One turn moves each row of this set onto another row. After a few examples, where does it send each row asked below?
bika: [85 8 489 -164 269 -278 87 36 -60 -129 97 50 -4 -230 -203 194 276 15 -87 86 -197 1 -175 -340 47 -46 149 80 -67 412]
kubod: [81 -42 329 -71 324 -79 92 -16 -276 -272 109 37 -149 -166 -21 275 56 18 -50 183 -95 88 -139 -147 99 -128 218 -33 31 400]
kolar: [47 313 157 -91 187 -357 191 4 -117 -212 89 -15 -75 -349 -84 56 241 -107 -210 187 -174 321 -365 37 153 74 -54 -151 -128 279]
rora: [-123 91 98 -107 302 -105 176 16 -291 -173 167 165 49 -70 155 364 41 65 -43 178 -155 139 -271 13 26 144 225 -61 -71 191]
Sek: [20 259 -24 -139 -140 -134 35 86 -167 80 214 168 6 -340 -85 -7 356 24 64 221 224 93 -272 -56 189 315 171 -69 137 -45]
Sibuv: [232 -61 367 -135 4 -44 -32 -167 -247 -82 -106 216 -2 -114 -72 103 -84 -26 72 181 120 -66 -110 -283 193 38 -116 -159 -15 317]
Gonet: [-143 163 185 37 -196 43 301 29 -258 144 0 18 16 -283 -94 69 235 218 -2 -77 88 124 -431 43 146 -7 -263 -157 -40 145]
gonep: [79 266 6 -122 -155 -45 5 43 -206 59 192 181 -133 -349 -172 64 385 28 51 282 230 148 -253 -61 241 154 251 24 129 -36]
dar: [228 99 241 -105 5 28 -141 -44 -117 -14 -193 291 -21 -83 -76 3 1 -132 118 175 -41 63 -119 -238 263 -23 -259 -197 -70 223]
Tonoz: [-25 264 57 -106 -165 -151 9 -4 -245 86 169 246 -48 -232 -176 156 459 77 45 189 226 85 -204 -162 199 150 260 107 128 -56]
Kamul: [32 0 425 -209 222 -209 124 58 -74 -109 176 64 60 -351 -202 263 381 110 -131 161 -149 42 -258 -248 -26 68 232 93 -151 268]
lag: [37 86 230 -170 297 41 -49 257 46 -37 139 126 40 -324 -144 145 398 44 -20 203 -313 186 -241 -125 33 24 140 23 -215 134]
zag: [-73 137 182 -16 -172 140 275 2 -259 241 36 101 43 -159 -108 250 79 303 49 -13 56 85 -466 30 153 -4 -84 71 -84 99]
Vok: [-1 310 64 -152 -216 -224 71 13 -184 79 164 244 -80 -331 -183 63 464 -39 23 200 197 103 -300 -159 203 243 193 19 152 1]
bafor: [-135 161 216 30 -184 -6 288 -4 -250 219 24 58 111 -128 -140 166 153 303 50 -77 69 56 -439 7 161 8 -151 93 -93 77]
Fuv: [32 252 186 -51 285 -67 -31 160 -59 -122 -23 185 -172 -125 -67 102 247 -177 -16 142 -387 275 -198 -148 194 -181 -8 -56 -58 290]
Rig: [58 69 285 -30 299 -340 102 63 -90 -251 126 -115 8 -152 -76 -140 5 -106 -30 141 -181 109 -244 58 241 58 21 74 -60 278]
zafa: [80 313 -9 -173 -136 -141 16 35 -176 167 212 228 6 -326 -122 191 359 84 14 219 218 101 -256 -143 155 269 216 -28 87 -6]
Tud: [-40 315 125 -95 203 -72 52 129 -72 -127 4 212 -162 -261 -82 185 431 -135 -93 181 -345 357 -301 -92 124 -92 22 -101 -136 200]
todig: [36 205 -3 -95 -103 -119 -7 28 -247 46 247 117 13 -294 -109 99 335 135 39 221 312 74 -167 -59 199 214 242 6 109 -60]
kavep: [-90 248 -10 -56 -156 -130 42 33 -281 -1 166 221 -89 -247 -89 27 436 -7 78 200 227 107 -206 -61 225 174 196 3 184 -70]
Lon: [217 117 318 -86 -53 -172 -28 -169 -177 -94 -188 218 -77 -95 -141 -44 3 -164 48 164 42 60 -158 -230 305 -24 -268 -149 -34 279]
roroz: [199 30 358 -108 -30 -237 -27 -128 -128 -64 -128 163 94 -67 -128 -145 -68 -115 97 140 42 -54 -171 -194 277 116 -242 -55 -54 210]
mef: [95 311 234 -86 239 -392 141 8 -96 -173 19 43 -100 -213 -57 78 100 -181 -151 137 -241 251 -304 -115 167 13 -85 -158 -55 432]
Muz: [94 15 288 -113 -10 -59 -24 -144 -245 -38 -163 364 25 55 15 118 -84 -100 146 134 9 -56 -140 -281 210 55 -136 -133 9 244]
Suni: [-88 115 235 -23 218 -353 176 47 -124 -291 161 -80 25 -196 -110 -129 196 -79 -72 171 -158 174 -318 153 224 99 62 139 -118 109]
dubeg: [-33 73 319 -93 -226 130 336 38 -161 216 33 93 -48 -351 -205 138 192 212 32 12 47 41 -556 -55 110 33 -85 8 -46 201]
vun: [-27 -18 314 -111 239 -96 194 -82 -314 -284 155 73 -118 -247 -62 370 207 101 -118 214 -48 112 -232 -102 46 -60 311 44 -32 294]
muv: [-46 110 271 -55 -219 153 322 -29 -253 196 18 124 -71 -246 -176 247 137 246 30 16 65 83 -532 -28 141 -37 -57 55 -39 177]
Tepir: [206 -95 463 -139 -16 -68 -76 -107 -135 -62 -135 210 19 -127 -203 -4 68 -36 110 156 67 -106 -81 -337 210 -14 -126 -33 -45 245]
Tumes: [-174 131 222 4 -207 133 288 94 -188 178 -26 114 -27 -297 -121 54 312 146 61 -77 -2 100 -480 -27 123 -6 -234 -129 -22 143]
tege: [188 20 361 -154 -9 -37 -141 -15 -48 63 -166 302 91 -81 -136 -5 92 -72 139 125 -73 -51 -113 -358 193 43 -201 -84 -94 208]
Tov: [-43 295 7 -116 -160 -264 80 -22 -273 69 189 210 22 -267 -75 148 407 56 -3 163 275 78 -213 -143 159 270 175 -69 159 7]
Rad: [-108 53 280 -47 -202 192 280 120 -138 197 22 85 -31 -355 -165 31 267 184 85 -14 -2 57 -507 -16 114 18 -142 -29 -39 139]
supe: [-150 135 227 64 -187 -8 288 -8 -278 127 13 -33 56 -204 -156 83 212 272 19 -87 126 87 -413 67 200 -40 -209 -2 -74 99]
Ruza: [92 -25 298 -83 -2 -68 -72 -70 -166 -48 -130 274 88 63 -44 -86 -80 -105 201 135 -14 -80 -143 -186 269 87 -166 5 -34 133]
pomep: [-174 80 297 -32 287 -316 112 82 -134 -175 67 147 56 92 16 34 97 -129 70 38 -326 22 -232 -102 173 61 109 182 -14 204]
gom: [-262 146 188 -54 230 -328 187 54 -183 -158 132 176 143 31 52 110 196 -57 17 73 -271 84 -319 5 119 179 135 171 -92 72]
Mem: [-45 95 171 -106 360 -160 106 54 -212 -105 103 184 63 3 165 299 -61 -20 13 105 -240 68 -213 -129 50 121 128 -106 -4 341]
lefar: [127 72 290 -160 369 -58 -88 260 91 -2 103 63 81 -227 -112 81 207 -3 7 141 -334 105 -164 -198 80 12 70 -5 -157 270]

Tepir -> Lon
Kamul -> kolar
Now these:
kavep -> Tonoz
Gonet -> zag
Mem -> lefar

